Named moves (each a turn or a mirror), then the moves between two rows, first move first; the first pair answered
move G:
-4  2  0 -5 -4 -2 -5  2 -4 -2  2 -5 -2 -7  0  4  3  1 -9 -1  8  1  3 -6  3 -4  5 -> -1  3  2 -8  0 -2  7  0 -2 -3 -2 -6  1  3 -5  4 -3 -1  7 -5  6  6  7  2 -1  5 -3
 -4 -14  -5   2   2  -8   7  -1 -17   4   1  15  13   0   3   2  -6   3 -14  -2   9   0  15 -18  -4   9  13 ->  -2 -13  -4  -1   6  -8  14  -3 -16   4  -1  15  15   6   1   2 -10   2  -4  -4   8   3  17 -13  -7  14   9
 4 -1 -2 -1  3  1 -4 -3 -1  2 -4  3 -4  3  0  1 -4  2  1  2 -3  0  0 -1 -3  1 -6 ->  3  0 -2  1  2  0 -7 -2 -1  1 -2  3 -3  1  1  1 -4  2 -2  3 -2 -1 -1 -3 -2 -1 -4
move Q:
 -2  -3  -5  -4  -2   0 -12   0  -1  -4   2   2   6  -1   0   7  -1  -2 -15   0   4 -10   5  -2   9  -1  10 ->  -2  -2  -5  -4  -2   1 -12  -1  -1  -4   2   2   6  -2   0   6  -2  -2 -15   0   4 -10   6  -2   8  -1   9
 -6  -3  -5   5  -6  -3 -19   6 -11  -2   5   7  -4   3  -9 -13   8   2  -8  -6   0  10  -6  -5  -6   1   2 ->  -4  -5  -9   4  -3   1 -20  -1 -10   0  -1   8   2   9  -7  -9  -6   1  -7  -8   0   4   0  -1 -17   1  -6
  2  -7  -4  -1   5  -3   2   9 -17  -8  -9   5   4  14  -7  -2  -9   6  13  -2   0 -11  16   6   4   4  -2 ->  -1  -6   3   0   1  -8   4  16 -20  -9  -4   3  -2   7  -7  -7   5   8  12  -1   2  -3  10   1  15   4   8
 1 -1 -1  5  1  7  0 -7  6  5  0 -4 -8 -2  0  0 -2  3  2  1 -8  3 -5  3 -7 -5 -8 ->   1   0   1   5   0   4   0  -3   4   5   3  -4 -10  -5  -1  -2   5   4   3   1  -7   6  -7   0  -3  -5  -3
move D:
 12   7   2   8   2  -1  -3   2 -12   3  -4   3 -16   3  -3 -14  19   7   3  -2  -7   9  -8   3  -5  -6 -18 ->  12   7   2   8   1  -2  -7   2 -14   2  -3   3 -14   4  -2 -15  20   7   2  -2  -6   8  -8   2  -3  -6 -16
 -3   2  -8   5 -12  -1  -5   1  -6   4  -2  -3  -4   1   7  -7   3  -2  -1  -5  -6  -6 -11  -5  11 -10  11 ->  -4  -1  -5   2  -7   6  12  -2   2  10  -4  -8  -8   1   3  -5  -3  -4  10  -5 -11   5  -8  -2   1  -8   3
-1  0  5  0 -4 -4 -1  9 -1 -1  6 -2 -6 -6  0 -2 11  2 -6  0  1  5 -5 -8 11 -1  8 -> -3 -1  6 -2  0  0 12  6  5  4  5 -5 -8 -6 -3 -2  7  1  2  0 -5 11 -3 -6  3  0  3
move Z:
 -8  -2  -4  -4  -9  -2  -4   0  14   6   6  -5  -3 -13   2   4   1   0 -17  10   5  -3  -6  -8   0  -2   6 ->  -8  -2  -4  -4  -9  -2  -4   0  13   7   6  -6  -3 -13   1   3   1   0 -16  11   5  -2  -6  -8   1  -2   6
 -8  -9  -2  -4   9   6  10  -8   2   5  -3   2   7  -4  -6   9 -21  -1   2  -2  -5   0   8  -7  -5  -5  -7 ->  -4  -6   1   3   8  10   1 -11   6   4  -5   1   3  -5  -5   8 -17  -2   1  -3  -9  -1  -1   4 -12 -10 -14
 10   4  -9   4   0  -2   4  -3  -4   4   0   9  -7   5   0 -12   4   1  -4  -1   1   4 -11  -7   2 -10  -5 ->  10   2  -8   2   0  -3   6  -2  -6   5   1   9  -5   5  -1 -12   2   1  -4  -1   1   4  -9  -9   4  -7  -2
  5  -7  -6   2   2  13  -9  -3  15  15  -8  -5  -1  -6   4   7 -14   6  -8  -2  -3  -7   4   1 -10  -6 -12 ->   7  -1   1   8  -1  12 -14   1  15  13  -6  -7  -9 -11   4   2   1   7  -5  -1  -5   0  -9  10  -8  -9 -15
Now pairs of rows:
Between the rows of a pair lie two moves.
  0  -4  -5  -2   1   8  -5  -2   5   0  -4   1   5   6   3   4 -10   3  -6   1  -1  -2   5   0  -7  -2  -1 ->  0 -2  3 -4  1  2  9  5  3 -2  1  0  1  6 -2 -3  2  3  9 -1 -1 12  0  3  3  7  2 -> Q, G
  3  19   0  15   5   0  -7   4 -22  -3  -3  -3  -4   8   4 -11   8  -2  14  -6  -4   1   1   8  14   4  -6 ->  -1  13  -5   7   9  -1   2   3 -25   0  -4   0   4  13   2  -7  -4  -2  12  -7  -1  -2  15  -4  17   8   1 -> Z, Z
 11   2   0   5   4  -2  -9  -7   0 -10 -12   1   2  10   1  -7  -5  -1  11  -4  -4  -5   0   7  -9   8  -9 ->   8   3   9   4   2  -4   2   0   1  -8  -7  -4  -7  -1  -2 -13  10   0  15  -2  -5  10  -8   4   0   9  -2 -> Q, D
  2   7   5   8   3  -3  -3   8   1   1   3  -8 -10  -6  -3  -8  21   3   4   2   0  10 -14  12   6   1   2 ->   7   8   2   8   7   2  -4   0   4   1  -3  -6  -5   5  -3  -5   7   1  11   0  -4   5 -10  23  -9   3 -13 -> Q, Z
  2   3  -5   1  -7  -5  -6  11 -13  -4   2  12  -5   6  -2 -16   6  11  -3   2   6   1  -6 -13  24   0  12 ->   5   3  -1  -2   0  -4  12   8  -9  -4  -2  10  -3  16  -8 -16  -2   9  19  -2   3  10  -2  -2  17  10   1 -> G, D
  4  -4   4   2  -3 -16  -3   4 -11  -8   1   5   5  12   2  -4   5   1   0  -5   7  -2 -10   5   6  10   5 ->   4  -5  -2   3  -4 -13 -12   0  -9  -6  -1   6   8  11   6  -1  -2   1 -10  -4   7 -10  -8   3   2   5   4 -> Q, G
  0  -5   1 -12   6  -9  13  -1  -7  -3  -3   1   5  -1  -1  -1   3   2  15  -1   5  12  -1   4  10   3   6 ->  -4  -8   1 -12   6  -3  15  -4   0   4  -2  -3  -2 -11   1   2   4   2   9   3   2  16  -3  -2   3  -4   5 -> G, D
  2  -3   3  -6  -6   2  -1   3  -1  -6   0  -5   7 -12  -6   3   0   0   1   3   5 -10   4  -1   4  -4  11 ->   1  -4   4  -7  -4   6   5   2   4  -1   0  -8   5 -15  -6   3  -1   1   2   4   1  -4   6  -1  -1  -5  10 -> D, G
 7  1 -6 -4  4 -6  7 -4 -4  7 -8  0 -4  2  4 -1  1  5  4  5 -6  6 -1 -4 -2  4 -4 -> 10  2 -6 -3  2 -9  2 -2 -9  4 -8  3 -1  4  5 -2  2  6  2  4 -3  2 -1 -2  4  5  0 -> D, G
 -1  -5  -6  -2   0   6   4  -6   5   6  -1   1  -5   2   3   1 -15  -3  -5   1  -1  -6  12 -14  -4  -1   2 ->  -2  -2  -3   1  -5   0  -2   1  -1   2   3   2  -8  -5   3  -4  -1  -1 -11   3   3  -4   5 -19   9  -1  12 -> D, Q
 -5   6   6   4  -3  -2  -2  -7   3 -10  -3  -7   3   6  -1   4  -1 -11   6  -3   2   1  -6  16   0   4   1 ->  -6   6   3   7  -6  -1 -11  -9   3  -9  -2  -6   2   2   3   6  -2 -10  -6  -1   3  -4  -6  11   1  -2   2 -> G, Q
  2   0  -3   1   2   0  -1  -5   5   3  -3   2   2   4   1   2  -9   1   3   1  -2  -2   6   0 -10   3  -7 ->  4  1 -3  2  0 -3 -7 -4  1 -2 -3  4  5  6  1  0 -8  2  2 -1  1 -6  5  0 -5  4 -5 -> D, G
  6   4   6   2   5   1   1   4   5   0   2  -4  -7  -1  -4  -2   1  -3  15   1  -3  11  -8  18 -10   1 -11 ->   9   5  -1   5   1  -3 -22   3  -3  -7   1   2   3   5   2   1  -1  -1   2   0   4  -7  -6  16  -4  -1  -9 -> D, Q
 5  7  0  0 -3  5 -4  3  1 -3  2  4  0 -5 -1 -6  8 -2  5 -5  5  6  6 12  0  0 -3 ->  5  6 -4  1 -2  8 -9 -1  2 -2  1  5  3 -4  1 -2  2 -3  1 -5  4  1 10 12 -6 -3 -6 -> G, Q
  0  -4   3   0   1  -5   2  -1   1   6   0 -11   3  -2  -6   7   1  -6   8   7   7   7   7  -1   3  -1   2 ->  2 -4  3  0  0 -7 -1  0 -3  4  1 -9  7  1 -5  5  1 -6  8  6  9  5  7  0  7  1  3 -> D, G
  2   3  -8  -2  -1   5  -5 -10  10   5  -7   1   4   4   3   6  -2  -4   4   0 -10  -7   3   2 -18  -6  -7 ->  1  7  4 -3 -3 -3 11  1  6  2  0 -1 -3  0 -2 -2 17 -2 17 -1 -8 12 -4  3 -2  2  1 -> Q, G
 2  5  5  3  0 -3  1  2  2 -5 -3 -3  0  1 -5 -4  4 -1 15 -1 -4  8 -5 12  0  5 -6 ->  2  2  3 -1  2 -3  6  1  0 -4 -4 -1  5  5 -6 -2 -4 -2 16 -2 -1  6  3  8 -1  7 -6 -> Z, Q
 -3   2  -7   0   7   5  11 -10   1   0  -2   2  -1   8   1  -7   4  12   4  -1  -3   8  -4  -7  -1   1 -14 ->  -6   1  -8   2   4   7   5 -10   1   2   0   2  -3   1   4  -7   7  13  -7   1  -3   5  -6 -13  -1  -5  -8 -> G, D
  6  11  -1  -3  -6  -4 -12   4  -6 -20 -11   0   8   3  -1  -3  13  -5  -3   1   7   2  -5  -3  20  10  13 ->   3   6   0 -10   4   7  21  -4  11  -7 -15  -7   3   4  -9   1  -2  -8  16   0  -3  17   3   1   0  15   0 -> D, Z
-13 -21  -2   0   8  18  -4  -8  13   3   1   1  22 -13   4   8  -4  -8 -22   3   7 -16   4 -10 -20  -1   0 -> -11 -14   8  10   2  14 -11  -1  13  -1   7  -4   9 -24   4   0  22  -6 -22   7   4  -6 -17  -1 -14  -6   2 -> Z, Q
  5 -10  -5  -3  11   8   9   5 -11   3  -1   8  -4  -7   5  -4   3   1  -6   3  -4   2   4 -21  -1  -5   6 ->   8  -7  -6  -3  11   4   3   8 -19  -3  -1  12   2  -1   4  -5   3   1  -5   1   1  -4   4 -18   7  -1   8 -> G, D
 -8  -9  -4 -13   1  -2   3  -8   7   2 -11   0  -1  -3  -9   8  -4   2   6   3  -2   6  -2   8   1   5 -15 -> -11 -10  -3 -14  -1  -6   7  -2   4   2  -7   0  -2  -8 -10   5   3   4   3   4   0  10  -2   0  10   6  -7 -> Q, Z
 1  3 -2 -2 -1 -4  0 -1  4 -1 -2  1  7  6 -2  3 -6 -3  6 -4  1 -1  3  8 -2  6 -3 ->  -1   3  -3   2  -5  -6 -11   0  -1  -4   0   3   7   2   1   3  -1  -2  -5  -2   3  -7   1   4   4   2   2 -> D, G
-2  2  2  2  0  0  2  1  0  2  1 -1 -8 -3  0 -7  4  1  1 -2  0  3 -3 -3 -2 -3 -1 -> -2  0 -2 -1  2  2  5 -2  1  2 -2  1 -3  2  0 -4 -6  1  1 -3  0 -2  3 -3 -5 -1 -3 -> Z, Q
  4   6   1   1  11   4   7  -2 -19   8   9  -3   3  17  -7  -2   6  -4   4  -4   2  15   0   0   6  -6  -5 ->   1   3  -3   5   7   5  -8  -2 -21  10  11  -1   2   9  -3   0   9  -4 -13   0   3   7   0  -8   7 -16   1 -> Q, G
  1   6   8   4  -7   2  -2  -8   6   5  -5  -6  -5   0   6  -7   4  -2  -4   2  -4  13 -15   7  -9  -7   5 ->   1   8   7   5 -10  -1 -12  -6  -1  -1  -4  -3  -1   3   7  -8   6   0  -8   0   0   7 -16   6  -2  -6   9 -> G, D
-2  3  2 -5 -3 -9  9  9 -4 -6  5 -1 -3  2 -6 -2  4  1 10 -4  6  6  2 -8 10 14  8 ->  -5  -1  -3  -8   0  -6  10   5  -3  -3   3   0   2   4  -6   3  -5   0   6  -4   7   1  11 -12   7  14   9 -> Z, Q
  3  -3  -4   2   3  11  -4 -11  13   4  -9  -3  -2  -1   0   7 -15  -4   0   4  -7  -5  -1  14 -22  -3 -16 ->   4   5  11   5  -2   0   3   5   5  -2   0  -5 -13 -10  -4  -7  18   0   9   5  -6  15 -18  15   0   4  -4 -> Z, Z
 -6  -6  -2  -7  -2   7   5  -5  15  -1   0 -10  15  -6 -14   9  -9  -7   6  -2   3  -1   8  10  -7  -1   5 ->  -7  -4   2  -5  -7  -1   0   4   8  -4   6  -9  10 -14 -13   4   9  -5   0   2   7   3  -2   4   9   0  17 -> Q, D
  2   3  -2  -1   4  -6   7   6 -14  -4  -3   7   2  11  -2 -11   5   5  13  -2   5   3   7  -6  12  13   6 ->  -1   0  -9   3   0  -2 -13   3 -13  -2  -2   8   2   4   4  -6   3   7 -10   2   7 -10   6 -14  10  -1  10 -> Q, G
  0  -3  -2  -1   0  -4 -15  -2  -5  -2   4   4   9   3   8   4   1   8   5   0  -2 -11  -5   8  -4  -3   1 ->  1 -1  3 -2  1 -6 -6 -1 -5 -4  5  4  8  5  3  2  4  7 17 -2 -2 -4 -6 12 -2  3  0 -> Q, G
 -2   3   1   1   4   6 -10  -5   5 -10   1 -12   2  -5  -3  -6   6   0   7  -2   4   1  -9   5 -12   6  -4 ->  -1   1  -1  -1   6   7  -6  -6   5  -9  -2 -11   5  -1  -3  -4   1   0  10  -4   4   0  -4   5 -14  10  -6 -> Z, Q
 4  5 -1  4 -7  1  8  0  9 -5  4 -5 -3 -8  3  1  9 -5  2  5 -5 -4 -2 13  6  0 -8 ->   5   3  -4   5  -8   2   2  -2   9  -4   4  -4  -3  -9   6   3   6  -6  -5   6  -5 -10  -2  11   4  -5  -8 -> Q, G
  0   2  -3   3   2   5   4  -1   5   6  -1   0 -10  -3   2   4   4   2  -4   5  -5   6  -8  -8   1  -2   1 ->  4  4 -2  1  5  2 10 -2  3  3 -3  1 -5  6 -1  2  0  1  9  2 -5  8 -5 -1  0  6 -4 -> D, G
  1  -8  -7  -4 -23  -2 -14  -6   2   1   5   2   2 -14   9   4   3   1 -17  -8  11 -11   9 -12   1   5  14 ->   9  -6  -2  -9 -14   2   9 -11   8  -1  -3   1   7   5   1   4  -9  -4  16 -16   5  -1  13   9 -11  20  -6 -> Z, G
